One turning vector, and how many ticks it has turned:
The counts run from 0 to 226.
[147 180 142 126 131  61 151  91 149 143 138  99 138 171 138 126 158 107
 154 132 125 118 157 146 148 162 131 163  96 114  97 156]
153
[162 165 133 125 152  76 128  79  97 103 143 127 153 177 161 144 116 116
 150 144 137 105 157 131 130 170 124 110  86 115 109 118]
94
[144 162 129 157 138  90 138  60 116 143 160 137 146 171 187 108 104 107
 107 129 143  86 164 148 139 133 134 117 110 118 128 144]
116
[149 139 110 164 150  85 179 129 156 169 170 110 110 161 131 153 114 123
 108 133 185 131 146 115 153 150 152 133 153 136 139 132]
55
[177 136 136 160 145  93 175 116 181 155 137 122 121 153 171 127 132 129
 119 149 166  94 130 153 142 126 135 148 153 148 110 161]
144
[171 154 107 116 116  64 152 131 133 143 145 119 124 136 115 139  91 155
 129 165 165  93 108 113 132 185 144 152 119 164 119 127]
74
[189 149 121 131 168  99 119  75 119 143 171 126 155 153 156 124  96 147
 114 135 161  93  99 147 104 138 111 112 121 155 108 105]
106
[141 150 136 150 146  77 154  62 131 127 154 132 161 173 196 120 113 123
 132 139 120  97 168 144 136 135 125 120  92 115 112 148]
1
[168 140 124 158 162  94 173  85 183 178 167 109 131 157 149 126 135 153
 111 135 143  93  98 152 134 123 117 140 146 141 127 140]
140
[134 163 149 119 166  78 180  95 171 150 144 142 129 161 176 139 158 108
 101 134 145 108 147 140 150 117 137 154  99 126 117 162]
146
[178 134 172 126 119  70 170 106 147 129 147  92 134 136 160 104 119 111
 136 189 155 112 156 157 151 137 133 152 118 121 138 134]
7
[169 152 135 158 171  99 144  57 130 142 153 137 141 177 199 117 127 120
 121 156 145 100 135 156 122 119 121  95 131 126 114 125]
117
[190 153 146 122 151  76 158 119 165 144 131  87 120 158 135 133 155 119
 154 171 157 122 116 146 135 154 116 159 143 142  90 132]
155
[156 146 130 158 129  71 164  93 115 115 149 110 129 159 152 144  92 131
 140 163 140  98 177 113 160 179 145 118 113 113 157 120]
208
[186 126 146 122 163  82 149 115 170 146 176 113 165 144 146 125 118 130
 114 135 167 117 104 161 117 113 101 169 115 154 102 131]
17
[140 160 103 104 153  69 131  97 105 139 155 107 137 186 134 136 122 121
 143 141 145 129 128 132 123 187 130 121  98 147  85 104]
187
[168 144 101 150 149  85 158 136 158 177 153 118 119 155 142 140 121 133
 118 135 195 121 107 132 129 155 151 146 164 169  97 135]
51
[169 151 153 130 112  63 153  74 146 139 171  75 147 136 121 105 116 130
 145 151 125 108 136 157 153 146 112 161 105 119 147 127]
11
[138 177 150  84 152  63 149 106 151 152 147 107 128 149 122 135 155 104
 126 144 150 126 128 134 137 149 125 177  77 140 100 144]
157
[188 148 146 157 133  82 162  91 150 133 134 112 129 140 179 111 123 142
 156 193 140  94 140 148 143 132 131 123 135 131 133 146]
3
[159 133 131 152 171  88 168 109 175 151 152 133 147 180 182 133 136 127
 116 121 156 108 128 157 130 118 122 146 130 141  86 155]
143
[155 168 141 125 174  86 144  83 140 156 142  97 123 190 148 129 172  93
 143 139 138 130 135 156 133 147 113 126 127 118  90 129]
35
[140 146 125 116 121  56 168 121 118 136 141  90 116 166 115 133 112 111
 133 163 153 123 158 115 154 197 153 144 108 124 125 105]
67
[162 153 111 130 140  66 159 109 132 150 160  88 121 147  96 156 113 154
 162 170 141 118 115 116 140 192 132 131 115 143 135 107]
70
[161 151 137 179 125  88 154  74 129 149 174 118 136 141 161 116  95 126
 113 134 161  96 168 136 156 128 143 124 131 120 160 143]
115
[140 176 143 135 135  76 153  79 137 154 142  87 125 177 137 115 153  85
 132 120 142 118 168 148 153 157 133 150 115 103 113 147]
34
[131 150  90 133 150  85 144  92 118 142 160 138 145 188 155 142  82 138
 104 106 148  88 131 116 124 177 143 117 106 147 106 116]
198
[137 143 112 143 187  91 172 127 157 174 172 134 117 171 148 169 136 124
  94 125 183 140 126 118 133 131 138 133 124 149 118 128]
54
[165 151  97 165 145  84 161 110 138 152 157 143 124 144 150 153  92 169
 130 154 166  82 117 109 137 165 149 111 137 155 138 134]
200
[120 178 105 148 142  67 164 105 134 158 142 133 122 178 147 155 137 121
 149 134 134 120 164 110 156 176 155 128 103 128 110 153]
60
[142 147 149 115 119  73 140  68 122 146 162  90 151 165 154  86 114 107
 132 158 120 119 149 162 143 149 129 144  92 121 114 122]
127
[194 144 151 116 121  72 131 109 109 120 152 101 139 120 129 116  86 118
 126 171 181 100 144 128 136 165 129 144 117 140 140 110]
100
[160 133 130 134 153  65 174 135 134 136 155  93 117 158 125 155 125 122
 146 178 169 146 145 119 151 176 138 138 124 131 127 107]
66
